In the rows, 128 means zero.
Y: rows in 5 groups, each row roughly a mix of its group's directions
Y (195 x 11)
[[148 124 121 134 137 148  62 118 165 125 113]
 [167 112 148  95 102 128 127 168 103 124 159]
 [113 156 137 140 124 147  92 185 139 100 128]
 [149 158 160 134 113  75 109 146 110 142 107]
 [140 149 115 143 138 140 118 177 142 104  77]
 [143 187 151 106 170 136 139 128 143 117 129]
 [153 118 126 154 106 115 133 117 195 113 143]
 [119 162 132 129 147  98 107 148 110  89  84]
 [102  89 110  97 125 169 109  94 139 129 141]
 [125 121 164  96 148 135 123 184 106 115 150]
 [128 150  87 152 114 112 174 154 101 115 142]
 [ 99 118 134 110 115 125  93 131 107 151  70]
 [ 92  89  80 138 132 137 141  99 130 101 127]
 [120 159 153 140  77 131 131  77 130 121 134]
 [112 192 119 118 142 119 105 157 126 118  99]
 [ 88 157 154 128 140 153 165 149 119 164 132]
 [120 110  90 134  99 120 136 145 130 176 169]
 [ 99 127 117 118 100 148  70 153 150 113 118]
 [124 143 163 129 137 136 127 186  91 102 133]
 [128 136  93 158 119  94 140 120 175 142  95]
 [186  82 124 145 123 118 145 130 156 120 121]
 [123 116 143 163  74 125 130 115 122 113 173]
 [139 122 146 167  94 124 171 165 143 115 108]
 [151  76 140 132 139 129 125  81  94 115 124]
 [127 186 128 119  89 141 111 140 166 135 127]
 [170 159 137 137  94  96 134 139 139 170 125]
 [127 171 135 109  96 118  70 127 119 142 137]
 [170 112 112 189 130 125 125 146 113 130 150]
 [134 113  79 124 176 143 119 158 133 158 129]
 [111 114 163  79 129 101 123 150 150 161 117]
 [111  93 145 120  86 140  90 145  91 117 124]
 [122 128  72 145  99 122 125 139 125 104 173]
 [ 96  97 112 110 153 117 118 176 160 132 107]
 [128 105 166 119  88 155 141 157 141 141  90]
 [110 147 148 127  87 156 136 128 139 117  71]
 [127 159  74 136 100 130 161 111 121 159 132]
 [142  93 113 108 106 134 126  82 144 119 174]
 [113 142 141 124 139 131 168 144 106 155  71]
 [115 111 145  95 160 142  86  96 136 157 110]
 [141 110 149 129 103  71 161 150 150 145 124]
 [117 159 125 125 164 138 104 112 137 186 108]
 [105  83 141 103  92 150 133 154 111 104 146]
 [163 109  97  95 138 157 133 129 109 172 142]
 [130  95  87 141 134 114 150 100  98 145 167]
 [ 97 116 135 123 140 183 169 140 130 152 148]
 [ 88 119 114 114 175  88 139 145 104 130 112]
 [137 114 102 122 141  69  88 120 152 115 124]
 [117  89  82 137 132 122 128 107  96 149 164]
 [150 110 136 161 138 128 196 131 145 134 140]
 [111 154 106 121 102 127 123 143 178 161  96]
 [114 184 140 120 121  85 126  99 115 142 106]
 [139  90 123 174 103 105 166 129 140 146 112]
 [149 128 124  90 119 136 102 104 115  68 123]
 [152 153 100 137 101 137 157  80 144 117 102]
 [118 135 147  88 150  84  93 162 141 119 127]
 [ 94 112 153 108 152 148 104 182 138 134 123]
 [ 81 111 118  97 160  94 141 105 116 149 131]
 [102 129  82  94 134 132 165 100 130 159 121]
 [110 146 104 137 116 145 147 188 139 119  93]
 [151 130 148 156 106  65 141 132 133 103 121]
 [164 158 103 150 128 134 106 166 129 136 170]
 [125  88 144 143  96 106 147 142 120  80 152]
 [115  91 141 140 146 142  94 164 105 108 164]
 [127 109 103 118 122  75  99 103 120  91 110]
 [107 135 113 127 153  92 108 138 183 159 125]
 [ 88 118 122 148 108 158 154 132  98  90 104]
 [ 96 159 124  86 143  87 122  93 117 124 127]
 [ 89 143 157 127 108 114 146 146 143 165  87]
 [133  92 147 103 110  81 135  97 125 162 135]
 [149 111  87 123 124 143 112 102 128 178 159]
 [110 121 116 151  96  90 138  97  97 116  90]
 [116 171 142  89 144 125  88 130  98 124 104]
 [144 162  95 168 146  86 136 141 117 117 150]
 [153 163 121 140 105  88 112  83 120 128 103]
 [100 130 125 179 131 108 161 139 100 164 132]
 [100 154 113 110 134 165 130 108 182 132 110]
 [108 130 133 107 145 101 153  97 122 143  70]
 [135 160 126 161 121 115 106 153 144  85  89]
 [134 101  97  93  95 116 159  85 133 123 124]
 [118  92 144 128  75 129 140  90 117 141 156]
 [178 102 113 135 108 172 124 103 152 121 131]
 [148  57 124 138 156 127 134 122 104 115 125]
 [104 118  78 102 146 108 133 130 148 120 173]
 [113 112 162 128  90 137 110 163  97 120  91]
 [167 119 123 152 110 179 109 132 115  90 129]
 [177 106 135 104 109 127 134  80 109 145 143]
 [167  86  97 116 125 107 102 104 114 118 155]
 [144 143 160 142 154 100 136 157 126  78 104]
 [121 111  91 102  83 150 134  95 130 152 151]
 [110 161  89  97 109 155 160 139 118 105 147]
 [100 119 139 174 145 114 151  87 136 103 101]
 [ 95 119 104 131 121 117 131 137  98 162  73]
 [139 119 108 159 157 146 177 149 113  94 117]
 [138 123 116 108 107 104 140  94 162 159 173]
 [105 154 115  95 120 159  84 147 131  99 149]
 [118 124 103 146 155 162 122 151 142 119 185]
 [170  83 123 120 114 141 107  89 115 121 102]
 [143 140  94  72 147 147 133 119 132 151  96]
 [120 115 112 146 154 131 130 152  79 123 179]
 [143 129 127 166 151 111 153 171  92 129 157]
 [123 100 154 124 127 118 117 156 190 127 101]
 [116 106 133 154 132 162 110 141 115  67 141]
 [146 151  83 151 134 169 137 140 106  98 109]
 [ 99 126 167 157  87 124 110 107 124 149 159]
 [162  88 132 120 114 108 163 158 157 150 113]
 [101 122 104  86 171 109 120 109 148 134 158]
 [157 102 148 160 150  98 167 144 149 109 117]
 [142 149  98 147 112 110 190 127 154 123 125]
 [137  84 123 152 150 152 171 116 120 116 163]
 [135 143 121 113 137  85 155  93 120 134  77]
 [126  87 116 157 102 147 153 148 122  86 151]
 [ 71 154 124 100 143 167 123 141 125 149 122]
 [116 142 151 114 182 137 116 134 127 151  81]
 [134 127 131 159 140 123 144 150  87 142 186]
 [139  93 163 130 114 156 104  78 132 111 142]
 [ 88 144 114 130 146 144 117 145  90 122 178]
 [148 152 141 167  90 113 142 108  89 134 103]
 [106 124 151 175  82 135 122 116 125 116 165]
 [151 154 107 137 137 119 192 122 129 118 158]
 [158 165 119 126  96 144 137 114 157 112  82]
 [119 180 124 142 111 178 105 149 130 115 140]
 [127 146 114 182  99 149 156 100 119 142 104]
 [146 144 109  89 174 153 123 156 125 142  98]
 [130  99 121 135 128 128 111 201 145 140 124]
 [126 136 129 152 119 121 165 174 115  82 105]
 [167 134 123 142 138  78 124 175 123 143 110]
 [ 98 165 124 113 168 143 113 160 138  94 143]
 [173 156 128 111 124 164 149 138 110  89 116]
 [140 128 129 190 128 160 144 168 126 141 137]
 [128 118 152 145  66 121 134 117 119 106 166]
 [ 94 161 107 125 164  89 125 113 149 157 139]
 [122 160 134 129 145  80 138 100 137  81 145]
 [ 98 131 175  89  82 126 113 136 126 118 125]
 [121  74 148 121 129 120 119 179 140 145 151]
 [ 96 168 118 121 149 160 151 146  90 112 111]
 [131 129 108 136 102 152 121  89 126 181 160]
 [ 94 111 152 113 128 158  71 131 107 131 113]
 [139 122 147 110 144 136 118  56 113 129 150]
 [112  82 101 102 123 136 123 180 127 122 149]
 [ 94 137  85 144 103 127 125 142 156  83 138]
 [157 172 145 152 114 120  98 154 126 141 166]
 [133 117 143 176 116 124 168 167 145 133  99]
 [151 135 111 148  87 117 117 117 130 152 185]
 [110 122 131  88 146 147 153 104 145 175 155]
 [ 98 178 125 118 108 153  95 145 108 147 149]
 [151 175 127 150 101 109 109 105 119 103  93]
 [166 113 148 134 159 103 133  79 147 141 149]
 [147 152  93 140 112  72 129 100 151 124 121]
 [162 119 109 164 153 107 105 153 112 110 165]
 [139 146 194 103 128 106 122 143 116 113 106]
 [162 117 132 131  86 159 127 104 157 148 163]
 [ 88  93 110 141  82 139 123 128 134 124 166]
 [131 101 181 132 137 122 123 108 104 177 133]
 [103 144  88 135 116 184 137 151 138 115 108]
 [170 145 165 147 109 123 123 158 107 106 160]
 [100 185 133 133 137 111  83 132 133 123 105]
 [ 99 180 103 111 135 149 133 146 130 153  93]
 [145 111 138 140 164 116 134  92 177 160 118]
 [115 165  85 119 135 100 157 121 103 146  96]
 [141 127 120 151  90  81 162 100 120 125 153]
 [149 123 186 120 148 133 127 108 169 138 104]
 [124 157 155 158 127 120 158 174 156 146 148]
 [145 122 166 158 141 115 144 112  71 133 113]
 [ 98 139 145 124  98 163 152 128 157 146  84]
 [148  95 150 157 112  87  96 140 146 104 145]
 [138 112 151 157 154 170 118 157  98 153 147]
 [141  87 165 155 141 142 174 136 111 146 131]
 [ 82 127 133 104 143 171 164 126 138 155 141]
 [116 156  93 143 123 138 135 189 127 126 100]
 [138  93 158 112 154 128 125  82 142 163 111]
 [ 98 100 171 137 116 126  99 117 149  89 147]
 [152 170 120  78 132 125 136 105 136 128  88]
 [162 115 110 166 145 129 162 175 118 112 129]
 [108 122 178  98 149 132 162  99 105 114 133]
 [100 152 118 102 112 160  79 134 106 138 102]
 [184 129 133 129 128 104 110  93 160 134  99]
 [134  78 126 162 122 130 165 118 163 153 119]
 [143 100 154 112 150 146 134  75 102 113 153]
 [177 132  92 108  99 100 130 107 143 147 110]
 [111 123  99 114 126 126 178 115  88 156 103]
 [169 152  87 133 116 102 136 116 113 122 171]
 [135  75 124 162 113 115 166 124 102 150 128]
 [125  85 115 153 108  93 111 147 116  93 100]
 [124  68 139 142 100 136 120 140 162 109 151]
 [164  97 116 105 114  92 101  88 120 146 130]
 [137 152  88 136 173 174 124 137 129 142 110]
 [160  94  79 156 101 143 125 146 144 133 141]
 [146 144  77 138  98 132 160 143 149 151 102]
 [122 122 138 110 149 125 104 176 107  76 142]
 [138 120  90 118 148 113 171 122 118 132  75]
 [ 75 141 165 152 127 134 125 109 136 101  97]
 [157  95 145 176 131  94 155 116 141 146 122]
 [122 134 179 131 152 115 130 156 120  86  95]
 [132 140 169 133 146 159 133 171  97 106 152]
 [135  83 131 141 120 115 162 170 104 120 160]]

the three rows of each list that fit no group, in list order (the others fit one group, some only roughly)
  * K_997: [126 171 150  93 146 149 137 120 175 119 110]
  * K_594: [140 125 138 160 141  61 112 137 133 137 154]
  * K_454: [138 112 142  91 128 131  81 166 127 128 167]
  * K_384: [168 122  84  89 115 147 120 113 118  96 124]
  * K_210: [132 148 100 130  81 122 144 112  87 150 159]
  * K_653: [119  92 134 109  83 171 125 132 153 107 147]
  * K_758: [113  77 106 109 100 132 142  95 106 154 116]
  * K_953: [128  99 107 127 156  86 170 147 157 141 120]
  * K_541: [141  77 141 124 157 165 105 161 132 110 127]
  * K_992: [118 109 116 179  91 111 145 166 125 135 105]
 -> K_454; K_384; K_210
  * K_219: [124 103  88  97 124 158 134  97 132 133  85]
  * K_50: [124 123 127 153  75  92 157 135 158 105 124]
  * K_535: [153 137  59  98 141 138 143 121 140 131 118]
  * K_478: [ 86 117 140 139 103 161 160  91 150 127 109]
  * K_347: [140  96 123 108 128 103 123 173 110  82 109]
  * K_775: [128 121  92  89 116 173 140 152 122  92 123]
  * K_261: [138 118 117 108 112  62 126 138 150  97 140]
  * K_688: [105 131 109 152 116 128 167  78  94 145 134]
  * K_43: [118 112 104 170 126 131 179 153 149 147 111]
  * K_495: [120 147  84 106 161 117 139  99  88 145 143]
  * K_126: [119 110  92 151 148 168 156  87 123 127 108]
  * K_150: [158  77  92 155  92 126 126 131 113 131 118]
  * K_13: [168 118 100 150 131 153 147 113  84  99 118]
  * K_691: [135 125  77  80 129 171 140 134 131 126 119]
 -> K_478; K_347; K_150
  * K_390: [ 99  79 132 121  97 103 122 131  99 156 151]
  * K_32: [112 113 134 183  97 156 149 148 115 124  99]
  * K_557: [136 191 130 114 164 126 147 111 128 158 128]
  * K_112: [ 98 126  98 152 132 122 126 157 160 156  83]
  * K_134: [100 183 104 138 133 146  95 112 149 148 117]
  * K_278: [155  84 139 140 137 117  90 166 129 103 107]
  * K_788: [ 83 129 179  97 154 122 122 149 112 121 133]
  * K_877: [162 161 148 117  87 124 107  87 135 123 107]
  * K_819: [ 96 115 103 112 113 128 137 192 116 139 149]
  * K_617: [168 136 153 149  82 121 118 134 111 133  86]
  * K_447: [ 99 146 130  84 133 180 150 109 135 110 129]
  * K_693: [129 160 106 148 133 127 153 146 121 134 192]
  * K_770: [157 128  97  99 156 140 162 119 127 105  86]
  * K_420: [ 86 149 119 122 130 122 111  92 147 176 106]
  * K_148: [121 127 127 113 119 181 143 102  92  88 137]
 -> K_390; K_557; K_819
  * K_386: [142 133 110 125  95 155 110  95 147  85  93]
  * K_525: [142 104 145 179 161 136 139 153 148 128 160]
  * K_452: [157 102 119 124 133 104  79 130  95 107  98]
  * K_498: [146 115  89 136 114 152 156 167 157 137  94]
  * K_969: [ 82 110 126 110 136 108  83 103 151 138 104]
  * K_5: [ 95 145 164  83 109 149 148 125 105 119 104]
  * K_237: [112 159 118 118 169 124 145 114  96 145 175]
  * K_893: [ 73 140 129 158 129 135 118 150 117 150  86]
  * K_67: [140 115 166 136  80  88 147 132 132 143 154]
  * K_708: [103 114 135 133 127 106 124 156 174 169  95]
 -> K_969; K_893; K_67
  * K_354: [124 126 123  81 127 178 133 144 145 164 153]
  * K_633: [110 127 113 146 105  85 156 140  98 137 172]
  * K_307: [109 110 125 134 116 104 137 188 129 103  91]
  * K_843: [129 151 107 170 123 108 150  79 117 158 128]
  * K_333: [156 113 122 108 148 165 156 154 112  89 103]
  * K_195: [169 136 138 129  96 133 103 127 125  82  90]
  * K_128: [ 73 114 128 109 127 170 167 117 118 123 120]
  * K_357: [153  87 148 151 112 173 106 141 106 143 143]
  * K_993: [120  93 141  74 107 120 139  92 121 152 116]
  * K_264: [ 82 155 120 154 116 162  96 151 147 114 139]
  * K_151: [119 124 163 128 153 147 106  64 127 119 119]
  * K_328: [ 88 159  92 128 140 128 142  76 134 141 126]
 -> K_354; K_307; K_151
  * K_199: [131 105 111 126 115 133  99 143 119  60 110]
  * K_971: [114 109 144 138 176 174 107 144 152 145 144]
  * K_862: [108 133 129 118 110 142 161  96 169 160 162]
  * K_205: [140 113  95 104 136 126 165 147 132  74 111]
  * K_154: [ 98  88 150 120  89 133 113 123 125 105  86]
  * K_2: [156 107 158  87 104 137 113 134 165 151 105]
  * K_425: [160  83 138 121 128 158 156  89 135 104 127]
  * K_935: [147 151 173 140 171  98 111 139 121 149 107]
  * K_883: [108 135 147  90 116 137 124 182 100 112 154]
  * K_815: [122 127 153 142 130  71 150 154  93 120 150]
  * K_299: [111 163 109 141 153 144  69 147 114 118 122]
  * K_318: [177 113 123 114 162 112 100 154 115 162 128]
  * K_263: [116 108 115 151 133 124 161 148  65 145 130]
  * K_303: [172 119 132 138 144 127 100  72 115 108 140]
  * K_387: [148 107  93 103 171 108 113 159 137  99 137]
 -> K_154; K_883; K_387
  * K_70: [101  72 132 121 123  85 142 139 109 152 126]
  * K_840: [ 94 142 116 121 147 128 145 170 103 178 119]
  * K_211: [134 156 134 145 172 143 161 158 101 122 160]
  * K_796: [166 103 131 110  93  98 101 118 139 111  92]
  * K_255: [151 119 135 142 124 138 183 121 106  79 113]
  * K_334: [175 111 130  96 151 123 112  88  97 139 117]
  * K_874: [132 142 136 130 177 160 142 111 112 143  78]
  * K_730: [115 123 127 135  92  84 134 114 137 168 169]
  * K_660: [120 135 170 110 123 127 121 180 163 153 109]
  * K_991: [ 90 101 130 118 140 170 104 168 129 149 143]
  * K_201: [101  96 148 121 109  95 157 131 110 173 111]
  * K_132: [168 155 122 137 110 134 141 139  80  91 145]
  * K_370: [116  95 170  96 111 123 114  96 103 141 157]
  * K_322: [141 152 180 172 130 133 134 162 107 123 136]
 -> K_334; K_132; K_370
  * K_735: [156 165 114 146  84  89 121 147 116 120 112]
  * K_64: [155 110 147 158 117 133 171 138 175 116 147]
  * K_96: [156 146 125 144 105 124 137 138 161  85 173]
  * K_983: [144 138 109 134 106 101 107  87 168 141  93]
  * K_115: [144 154 132 178 125 157 163 128 101 158 132]
  * K_108: [137 175 113 142 119 137 104 113 132  76 102]
  * K_287: [110 104 114 106 119 146 143 137 191 156 117]
  * K_951: [ 63 119 129  92 129 148 143 132 141 121 102]
  * K_465: [115 141  77 126 107 180 126 107 135 147 141]
  * K_934: [ 92 115 117 111 172 162 151 163 120 141 137]
  * K_106: [135 121 128 154 121 148  79  88 142  90 143]
  * K_436: [132 172 136  91 146 135 165 115 148 128  91]
  * K_888: [114 103  82  80 138 142 123 148 136 160 131]
  * K_138: [144 103 114 140  71 158 159 129 134 154 139]
  * K_403: [ 94 140 163 103 149  90 106 130 110 161 143]
 -> K_735; K_934; K_138
  * K_182: [106  96 156 112 151 154 143 115  93 106 164]
  * K_82: [ 92 154 132 141 133 114 107  94 148 180 126]
  * K_909: [143 186 122 102 113 105 126 110 157 101 117]
  * K_681: [182 153 138 137 139 136 119 136  91 119 168]
  * K_469: [117 140 157 129 104 165 107  98 156  99 161]
  * K_894: [159 147 169 130 146 125 106 117 181 110 129]
  * K_69: [131 130  91 156  96 128 133 156 112 125  75]
  * K_820: [ 94 146 158 148 134 148 108  98 101 166 149]
  * K_518: [102 103 122 125 184 141 107 154 158 114 116]
  * K_235: [126 138 174 133 157  75 105 144 135 146 116]
  * K_834: [162  82 112 125 111 110 141 129 151 173 143]
 -> K_69; K_820; K_518
  * K_658: [145 133 146  95 161 128 110 139 162  99  84]
  * K_279: [144 119 199 157 132 116 127 120 104 136 133]
  * K_389: [160 104 100 111 125 125 147 136 135 190 135]
  * K_243: [144 119 135 137 113  97  73 108 169 145 135]
  * K_694: [156 166 169 135 135 102 167 125 131 123 100]
  * K_885: [169 138  85 117 113 119 149 147 133  84 145]
  * K_627: [146  83 117 116 130 102 164 140 123  81 122]
  * K_281: [162 109 102 163 150 162 123 142 139 123 169]
  * K_743: [ 96 150 122 119  80 144 108  90 119 136 158]
  * K_428: [101 102 154 125 159 153 169 127 100 137 157]
  * K_930: [124 144  74 143 154 127 168 137 108 134 157]
 -> K_658; K_743; K_428
  * K_546: [174 122 122 133 119 131 144  68 122  98 129]
  * K_399: [171 119 134 143  94 127 122 116  81  92 116]
  * K_727: [146 142  97 130 125  95 176 144 106 102 100]
  * K_767: [157 108 131 110  97 142 128  95 107 168 163]
  * K_913: [133 135 168 113  89 127 110 169 117 110 163]
  * K_275: [136  98 161  92 143 116 169 113 106 148 151]
  * K_140: [116  85 127 135 170 147 119 111 131 179 126]
  * K_782: [112 152 149 120 137  89 107 177 145 147 101]
  * K_680: [134  76 128 129 134 114 116  66 132 127 133]
  * K_783: [172 109 160 155 151 142  99 105 148 130 151]
 -> K_727; K_680; K_783
  * K_136: [ 88 185 106 100 121 114 123 119 125 144 148]
  * K_433: [142 141 115 100  88 181 144  98 111 124 130]
  * K_737: [131 133  78 126 134 165 121 104 126 164  93]
  * K_611: [133 154 146 127 160 159 127  67 142 139 127]
  * K_522: [130  74 178 127 129 122 130 150 102 142 143]
  * K_774: [118  83 120 150 155  94 151 128 116 145  89]
  * K_358: [ 91 120 174 129 147 151 149 110 115 124  87]
  * K_914: [115 177 130  94 153 110 131  89 116 137 155]
  * K_821: [124 127  68 113 129 165 119 166 127 109 123]
  * K_417: [151 139 176 110 131 113 110 185 132 129 123]
  * K_139: [119 138 164 108 130  87  94 139 161 149 103]
  * K_511: [125 134  74 115 120 182 152 121 111 122 127]
  * K_578: [ 94 102 167 137 167 100 120 138 137 129  94]
  * K_809: [ 80 124 123 133 117 120 120 154 154  97  81]
  * K_781: [163 164 115 169 153 143 146 126 127  90 118]
 -> K_737; K_611; K_774
  * K_378: [167  96 137 140 112 165 151 165 138 101 125]
  * K_592: [126 158 133 111 127 172 164 157 110 103 158]
  * K_804: [ 88 129  99 167 107 140 133  86 149 144 136]
  * K_684: [118 130 143 120 121 136  76 121 186 144 112]
  * K_202: [169 112 162 148 130 161 114 121 172 126 113]
  * K_298: [104 179 112 151 145 110 102 145 159 108 116]
  * K_294: [154 140 138 142 130 182 157 127 102 147 162]
  * K_563: [110  93 142 109 142  71 112 121 117 161 123]
  * K_28: [100 162 136 171 126 140 161 144  91 147 126]
  * K_285: [116 109 168 115 124 156 143 179 152 151 115]
  * K_448: [140 104 117 104  99  92 135 137 178 106 149]
  * K_702: [130  68 132 112 146 120 151 162 122  98 114]
  * K_220: [134  88  99 123 140 174 113 105 115  96 148]
 -> K_378; K_202; K_448
